(in the rows, 128 means zero)
name the system of each run:
trace 1, k_924 (8 x 18):
[[141 170  88 107  90 162 101  95 138 155 170  72 155 124 137 168 112 177]
 [166 127 184 118 126 163 115  95 127 161 103 170 152  94 141  82 113  70]
 [170 130 102 136 124  96 205 124  99 135 132 139 163 127 162 146 116 200]
 [146 172 130 135 143 186  81 150  69 102 111 140 128 155 173 119 148 109]
 [147  75  89  77  85 127 125  82 147 123  80 123 152 126 173 150 144 148]
 [161 182 124 122 111 180  92  93 113 180 154 108 156  97 115 123 112 148]
 [196 113 156 133 111 119 162 105 119 136  97 187 162 118 152 101 101 103]
 [150 162 110 147 137 129 147 132  81 117 145 120 174 148 187 145 138 189]]
trace 2, k_635 (8 x 18):
[[109 142 113  71 119 197 115 105 125 149 131  92 138 119 176 159 140 154]
 [173 115 143 113 136 138 185 124  89 135  84 183 135 113 164 113 123 133]
 [159 176 139 154 137  83 151 137 105 154 169 113 157  92 107 122 129 175]
 [172 153 107 170 107 153  66  99 123 135 121 144 143 152  96 103 103 110]
 [121 102 118  91  92 160 125  67 179 170 132 104 149 106 126 142 106 136]
 [130 146 145 101 149 201 152 125  90 143 119 141 140 125 192 130 128 138]
 [187 128 141 142 125  80 188 125 106 135 124 159 169 107 148 119 117 157]
 [162 181 103 163 127 125  86 116  99 149 148 111 150 118  96 116 136 174]]
trace 3, k_882 (8 x 18):
[[148 116 129 133 131 115 157  88 130 177 121 139 158  88 108 109 128 168]
 [130 163 122 155 153 163 140 148  83 120 140 135 140 159 162 130 126 155]
 [175 109 114 131 105  80 114 110 122 109  96 143 160 126 146 122 144 130]
 [109 130  92 102 127 174 105 106 118 142 117 103 134 129 149 146 150 166]
 [181 134 122 126 103 155 141 101 121 152 111 161 138 126 126 118  90 124]
 [127 140 124 160 158 120 137 113 104 157 134 129 162 114 127 110 144 183]
 [158 138 110 142 118 135 129 133 102  96 119 139 154 167 177 139 124 134]
 [150 108 112 102 113 117 103  90 123 138  94 125 158 101 149 123 163 153]]
trace 4, k_584 (8 x 18):
[[151 158 120 125 121 192  60  98 115 170 107 139 106 104  72  92 123 107]
 [172 139 143 153  91 141 109  66 158 163 153 133 203 127 141 110  80 117]
 [ 94 133 152 161 169 142 164 120 112 136 162 119 198 147 204 129 137 172]
 [126  97 118 122 156 132 177 164  78  79  74 169 114 166 196 134 156 140]
 [142 120  83 113 132 137  63 135  84 112  54 144  83 121 102 109 188 138]
 [177 157 123 139 105 187  66  82 122 174 108 152 123 111  76  90  97  93]
 [152 142 148 163 108 144 102  62 154 162 167 118 228 132 161 114  98 133]
 [ 93 122 152 157 177 153 193 129 101 128 143 141 185 160 216 127 130 169]]
trace 5, k_753 (8 x 18):
[[157 171 175  97 121 172 178 111 129 186 175 127 152  79 147 130  80 125]
 [141 148 176 187 173  60 136 139  99 127 146 142 189 107 143  89 160 145]
 [165 122  55 145 102  79 118 145 102  74  99 129 126 172 136 155 148 172]
 [113  99  83  81 114 200  72  86 125 140  65 125 105 131 135 128 157 133]
 [150 140 151 122 128 200 174  97 130 194 131 165 126 108 110 108  66 117]
 [159 180 179 155 142  84 130 126 114 153 185 112 196  84 141 111 130 142]
 [150 102  96 179 129  59 122 133 108  79 100 150 166 171 153 120 155 157]
 [137 106  53  73  97 166 112 112 111 115  76 116 103 142 153 163 152 168]]
trace 6, k_753 (8 x 18):
[[153 175 130 114 103 144 118 157 125 122 158 116  93 122 103 143 100  94]
 [102 101 153 144 132  96 100 106 171 142 137 119 145 115  98 104 136 104]
 [115 122 122 139 114 124 162 146 150 100 153 120 131 174 156 159  93 122]
 [103 111 148  81 137 112 127 145 128 112 117 111 116  98 154 137 171 117]
 [106 127 119 146 155 141 162 160 114 130 121 147  76 140  89 121 119 132]
 [137 163 136 114 107 121  87 142 141 126 157 100 106 104  95 133 126  95]
 [ 98  91 139 163 129 108 120 111 174 127 136 132 138 152 107 112 109 101]
 [112 126 131 100 110 124 157 145 151 105 156 101 128 142 167 169 113 119]]
trace 7, k_132 (8 x 18):
[[115  69  95 177 131  93 139 110 143 104  97 153 153 183 136 121 128 147]
 [ 98 133 137  74 100 156 112 141 160 103 155  83 112 136 166 171 123  87]
 [127 104 132 120 156 150 174 144 103 145  77 178  76 116 101 104 128 120]
 [147 158 106 132 104  74 138 143 140 136 170  95 113 105  76 151 115 156]
 [103 123 147 181 157 111  77 140 125 105 120 143 135 156 116  92 155  89]
 [121  75 105 110  93 112 161 112 173 105 119 125 139 162 159 162 103 125]
 [ 91 145 160  88 148 170 139 163 120 132 138 117  78 109 129 134 133  95]
 [160 121  98 142 130  86 173 145 107 133 104 157  94 118  78 122 125 159]]
trace 8, k_708 (8 x 18):
[[ 96 113 100  89  97  94 110 122 163 101 159  56 155 133 171 183 156 158]
 [ 92  86  83 113 150 138 165 155 113 124  73 150  47 138  87 134 148 154]
 [189 154 139 116  78 100 151 125 159 155 159 128 106  86  64 133  70  97]
 [102 154 171 178 171 164  55 118 116 150 134 140 140 130  98  69 141  82]
 [115 109 150 157 120 113 148 127 153  84 158 127 186 190 207 146 104 100]
 [ 55  95  98  80 140 127 119 128 145 122 129  71 114 119 147 166 185 173]
 [142 110  97 124 126  95 206 171 121 117 107 158  54 129  75 142 104 143]
 [165 164 142 130  96 110  73 110 153 164 154 115 118  78  43 104 108  91]]
trace 9, k_635 (8 x 18):
[[151  97  83  86 117 181 145 108  87 114  59 154 133 151 200 145 147 162]
 [178 146 132  87 133  82 200 144  87 159 117 137 117  47 111 131 145 183]
 [171 197 154 188 152 137  92 137  90 159 146 151 126 109  64  75 112 110]
 [141 116 129 159  80 134  97  64 201 161 164 116 175 144  97 121  63  96]
 [ 93 122 113  91 119 217 102  83 137 141 128  97 170 154 210 157 133 146]
 [176 102 116  85 122 130 212 126  84 124  74 170 139 113 195 142 132 168]
 [181 189 135 143 153  76 148 150  65 156 141 129 137  65  97 107 157 187]
 [186 165 116 189 107 137  74 100 132 156 133 153 129 132  45  86  80 101]]
trace 10, k_708 (8 x 18):
[[138 136 123 215 135 118  89 121 129 117 135 155 156 179 101  93 108 106]
 [106 110 124 101  95 155  82 109 167  96 135  98 151 166 186 157 126  88]
 [ 59  82 129  96 157 155 188 130 143 142 112 126 101 126 143 144 137 151]
 [141 161 138 119 129  74 179 172 122 133 168 111  93  87  84 146 119 145]
 [146 137 123 179 133  85  66 128 128 127 118 139 120 122  57  87 145 108]
 [132 116 118 158  95 164  93 103 162 107 134 136 148 193 144 130  81  82]
 [ 64 102 156  79 136 173 132 118 156 135 133 103 129 123 176 146 141 105]
 [ 92 119 142 131 165  92 211 167 126 131 151 126 108 114 119 141 130 163]]
trace 11, k_924 (8 x 18):
[[143  91 108 152 130 130 154 113 115 107  87 169 155 174 172 120 123 140]
 [134 167 112  90 107 157 100 134 112 114 151  83 141 130 176 167 141 145]
 [136 101 135 102 126 172 107  79 130 164  82 150 142 103 135 102 140 116]
 [192 152 108 120  96 111 162 115 116 150 138 131 142 104 116 141  99 165]
 [163 151 147 168 141 139 100 126  91 115 118 158 166 145 157  95 134 109]
 [134 104 101 107 105 142 153 111 132 108 115 126 156 161 197 160 120 148]
 [132 162 136  90 130 184  97 112 103 152 129 107 141  96 154 131 150 136]
 [181 104 113 109 105 137 149  95 120 154  80 166 134 105 122 116 116 138]]
trace 12, k_584 (8 x 18):
[[106 129 166 111 144 132 185 150 130 122 154 125 138 124 175 143 119 120]
 [124 100  98 126 132  78 156 155 119  92 103 132 108 139 129 144 157 154]
 [122 148 120 107 131 149  99 156 113 124 116 122  66 114  87 128 144 105]
 [159 122 133 130  91 109 105  98 167 147 132 132 131 109  81 112  98  93]
 [100 144 140 140 128 136 135 112 156 155 184  93 160 128 132 142 107 146]
 [117 112 152 118 136 104 196 154 130 111 140 134 136 134 172 146 119 129]
 [110 115  99 119 140  90 134 164 110  95 106 118  91 135 120 143 168 150]
 [137 140 125 111 119 142 102 146 127 131 113 136  68 111  73 120 123  91]]
trace 13, k_882 (8 x 18):
[[104 152 159 187 190 137  86  98 101 181 138 130 183 100 110  66 170 164]
 [148 108  90 153 107 123 186 137 123  77 126 146 155 207 201 167  90 149]
 [162 134 153  70 116 104  76 101 105 139 101 109 170  52 167 114 198 130]
 [119 107  55 122 130 211 153 119 102 142  74 159  79 173 118 137 110 174]
 [217 186 134 142  93  92 118 103 116 167 162 124 169  77  93 115 101 145]
 [ 80 118 113 201 177 167 100 106 106 126 119 144 172 194 159 100 146 162]
 [190 113 120  87  70  94 164 105 142 105 128 124 183 125 204 167 111 138]
 [117 129 128  91 164 189  97 108  78 158  75 138 128  88 152 101 192 157]]
trace 14, k_132 (8 x 18):
[[129 176 124 129 151 185  74 117  87 162 131 114 129 105 118 108 153 151]
 [198 123 108 148  94 117 113  76 125 149 105 154 179 123 125 108 110 141]
 [109 145 168 125 134 157 103  88 149 164 166 100 192 108 163 120 127 123]
 [159 138 142 136 142 162 173 121  80 135 111 165 166 135 194 117 118 148]
 [145 159 114  82 121 133 120 115  97 151 133  91 155  79 162 147 169 188]
 [157 156 104 153 137 189  77  97  83 157 101 145 147 133 125  98 137 154]
 [182 129 131 111  82 125  99  62 149 160 130 121 195  97 142 121 114 129]
 [118 149 174 145 159 185 133  95 117 173 153 133 188 119 170 101 117 129]]

runs to name:
trace 15 (2 x 18):
[[116 132 139 137 150  92  79 139 116 119 117 116 124 104 107 104 180 120]
 [122 117 118 151 120 172 129 113 149 144 123 151 104 159  93 117  83 102]]

k_584
trace 16 (2 x 18):
[[122 150 145 129 107 179 131 134 153 120 168 120 130 166 153 148  71  77]
 [114  89 178 127 153  86 158 113 147 149 114 150 148  88 126  97 149 117]]

k_882
trace 17 (2 x 18):
[[109 150 120  98 105 170 102 113 146 130 167  77 149 141 166 167 120 133]
 [129 114 166  94 138 163 141 100 129 170 105 149 133  80 134 103 132 108]]

k_924
trace 18 (2 x 18):
[[ 62 102 159 104 167 129 136 143 143 140 122 116  91  96 107 116 162 115]
 [117 118 100 131 133 102 156 154 135 138 122 127  62 115  50 131 120 146]]

k_924
trace 19 (2 x 18):
[[167 104 146  78  93 101 112 130 138 102  87 147 111 100 139 125 140  66]
 [ 84 123 101 108 147 153 131 129 132 163 123 105  78 105  74 133 143 167]]

k_882
trace 20 (2 x 18):
[[129 136 174  79 150 153 116  96 105 178 114 121 163  51 157 104 176 140]
 [146 122  81 146 145 163 196 153  78 121  88 178  86 169 125 133 105 170]]

k_882
trace 21 (2 x 18):
[[ 95 131 166 108 111  59 163 141 191 128 208  66 150  94 129 164 116 123]
 [ 95 125 113 172 167 174  71 147  84  83  91 151 127 204 171 108 163 110]]

k_635
trace 22 (2 x 18):
[[ 81  82 143 159 149 143 108 108 156 127 112 146 137 158 126  99 130  96]
 [ 93 132 134 114 117 133 157 147 159 112 176  91 125 151 154 170  99 122]]

k_708
trace 23 (2 x 18):
[[ 90 139 117 169 149  88 182 163 140 122 182 102 118 151 102 149 110 170]
 [121 134 137 107 119 107  68 165 122  69 117 111 104 138 150 136 168  72]]

k_753
trace 24 (2 x 18):
[[122 117 110 101 126 125 103 108 119 126 106 108 152 116 163 137 170 158]
 [141 118 113 135 140 170 158 122 100 140  92 170 116 144 130 115 114 140]]

k_753
trace 25 (2 x 18):
[[120 167 107 109 119 180  77 144 114 118 140 101  97 143 129 145 132 113]
 [134  95 156 128 117 123 131 101 164 154 113 152 124 106  93  99 110  86]]

k_753
trace 26 (2 x 18):
[[127 156 131 162 144  64 143 180 118 105 163 115 108 128  92 132 134 136]
 [131 103 100 154 102  88  66 113 159 108 111 123 122 147  81 118 136 104]]

k_708
trace 27 (2 x 18):
[[ 84 128 116 164 135 117 121 106 153 129 179  81 192 164 166 150 131 176]
 [165 113  66  98  93 152 108 125 100  86  71 142 114 164 167 153 142 139]]

k_635
trace 28 (2 x 18):
[[145 203 158  90 119 166  87 145 111 147 170  90 112  79 120 136 130 104]
 [129  95 154 194 144  74 127 108 156 138 126 164 153 135  83  80 115 102]]

k_753
trace 29 (2 x 18):
[[175  81  89  89  93 115 167 115 114 102  62 160 132 140 175 150 133 151]
 [156 173  99  90 125 161  88 112  86 169 114 104 120  71 109 124 165 177]]

k_882
